Questions about the grid below. Rows and columns are numbered from 0.
1) The entry directly above the centre entry?
2) The entry at row 0, column 1?
3) The entry in row 0 and column 0?
4) The entry just left of the centre entry?
5) The entry in the top-right corner?
6) The entry in the bottom-right corner?
7) The entry at row 2, column 0?
8) The entry in row 2 and column 1?
[[125, 126, 130, 129, 127, 125, 132, 135, 116],
 [123, 131, 119, 124, 123, 124, 120, 125, 119],
 [126, 126, 130, 130, 127, 126, 132, 135, 116],
 [135, 128, 127, 134, 128, 132, 125, 125, 135],
 [121, 127, 127, 127, 124, 122, 129, 137, 106],
 [128, 130, 125, 126, 129, 130, 124, 122, 137],
 [127, 130, 119, 129, 122, 125, 119, 127, 113],
 [126, 126, 133, 129, 129, 127, 134, 133, 124],
 [138, 125, 136, 137, 134, 135, 133, 126, 145],
 [129, 126, 137, 127, 135, 132, 137, 128, 143],
 [133, 129, 128, 128, 132, 134, 126, 120, 148],
 [131, 130, 125, 129, 128, 130, 123, 122, 135],
 [129, 125, 135, 130, 131, 129, 135, 132, 132],
 [138, 126, 134, 137, 133, 135, 129, 125, 145],
 [126, 126, 134, 128, 130, 128, 134, 132, 127]]
1) 122
2) 126
3) 125
4) 129
5) 116
6) 127
7) 126
8) 126

Read these off the table that follows.
1) Report the bottom-right entry.
2) Report the second entry on the main diagonal.
3) Report the fourth entry from the end, reading row by row.
4) Report the first entry in reading order.
5) Report the fifth entry, reading row by row.
6) Report the entry directly below 128.
7) Report the maximum.
8) Report the 5th-last entry, reading row by row.
[[139 129 106 126 135 125 133 149 121 133 119 131 128 142 126 137]
 [118 126 131 136 112 127 115 130 126 132 134 129 134 113 124 119]
 [129 129 115 120 135 115 135 125 139 127 125 123 121 152 145 129]]
1) 129
2) 126
3) 121
4) 139
5) 135
6) 134
7) 152
8) 123

152  124  121  108
135  113  128  141
131  137  130  128
The 5th entry from the end, reading row by row -> 141
The entry just right of the largest entry is 124
The first entry in the row that holds the largest entry -> 152
The second entry on the diagonal from the top-right corner is 128

Read these off the array that follows. Counting starts at 0.
1) Find the entry in row 0 and column 0.
2) Find the entry at row 1, column 0.
3) Find the entry in the bottom-left corner.
4) Find the smallest entry.
5) Find the entry at row 0, column 2.
6) Find the entry in the bottom-right corner.
7) Find the entry at row 2, column 0.
[[130 137 142 139 121 130]
 [131 129 140 142 124 125]
 [129 123 134 138 127 125]
 [130 122 135 140 125 121]
 [129 120 129 139 125 123]
 [128 111 127 134 123 124]
 [130 109 127 129 127 125]
 [123 106 123 129 126 123]
 [126 105 117 129 126 122]
 [127 103 117 135 126 123]]
1) 130
2) 131
3) 127
4) 103
5) 142
6) 123
7) 129

m =
[[144 116 140 115 125 123 117 136 144 127 156 138 103]
 [142 122 135 121 122 122 122 133 143 126 148 130 116]
 [140 124 133 122 132 125 129 133 138 124 144 134 116]
 [142 120 138 116 124 122 119 135 144 127 154 135 109]
 [147 120 140 134 124 124 130 118 146 136 142 128 109]
 [134 122 131 126 145 148 144 132 135 140 103 128 132]
 [150 121 146 153 125 124 139 101 146 143 129 122 114]
 [143 117 139 117 126 125 120 132 145 129 153 137 105]
 [133 124 130 128 147 144 149 132 131 136 104 127 135]
 [140 138 126 131 110 116 132 126 141 131 128 113 149]
 [133 120 131 126 145 149 148 131 134 142 101 128 131]
 [134 135 126 130 143 124 144 132 129 116 129 125 138]
 [137 119 135 123 138 143 138 131 139 139 116 130 123]]
Counting starts at 0.
The bottom-right entry -> 123
The largest entry -> 156
The entry in the bottom-left corner -> 137
The entry at row 0, column 0 -> 144
Read off the entry at row 2, column 0.
A: 140
Read off the entry at row 1, column 0.
A: 142
The entry directly below the centre entry is 120
The entry just left of the largest entry: 127
The entry in row 0 and column 2 -> 140
The top-right entry: 103
The entry at row 2, column 1 -> 124
Read off the entry directly below the largest entry.
A: 148
Read off the entry at row 2, column 2.
A: 133
The entry at row 0, column 1 is 116
The entry just right of 113: 149
Read off the entry at row 1, column 2.
A: 135

Questions about the grid below. Counting starts at 0.
1) Which number is the entry in the top-left corner?
2) Which number is the entry at row 1, column 0?
3) Which number is the entry just right of 144?
4) Which number is the top entry of the column that holds the smallest entry?
5) Which number is the bottom-left entry?
6) Which number is the entry just right of 121?
7) Which number is the entry just left of 121?
8) Which number is the entry in row 0 and column 1?
[[138 130 139 115 135 134 126 110 118 104]
 [109 114 127 123 136 126 120 144 147 138]
 [123 119 128 121 125 128 126 125 124 128]]
1) 138
2) 109
3) 147
4) 104
5) 123
6) 125
7) 128
8) 130
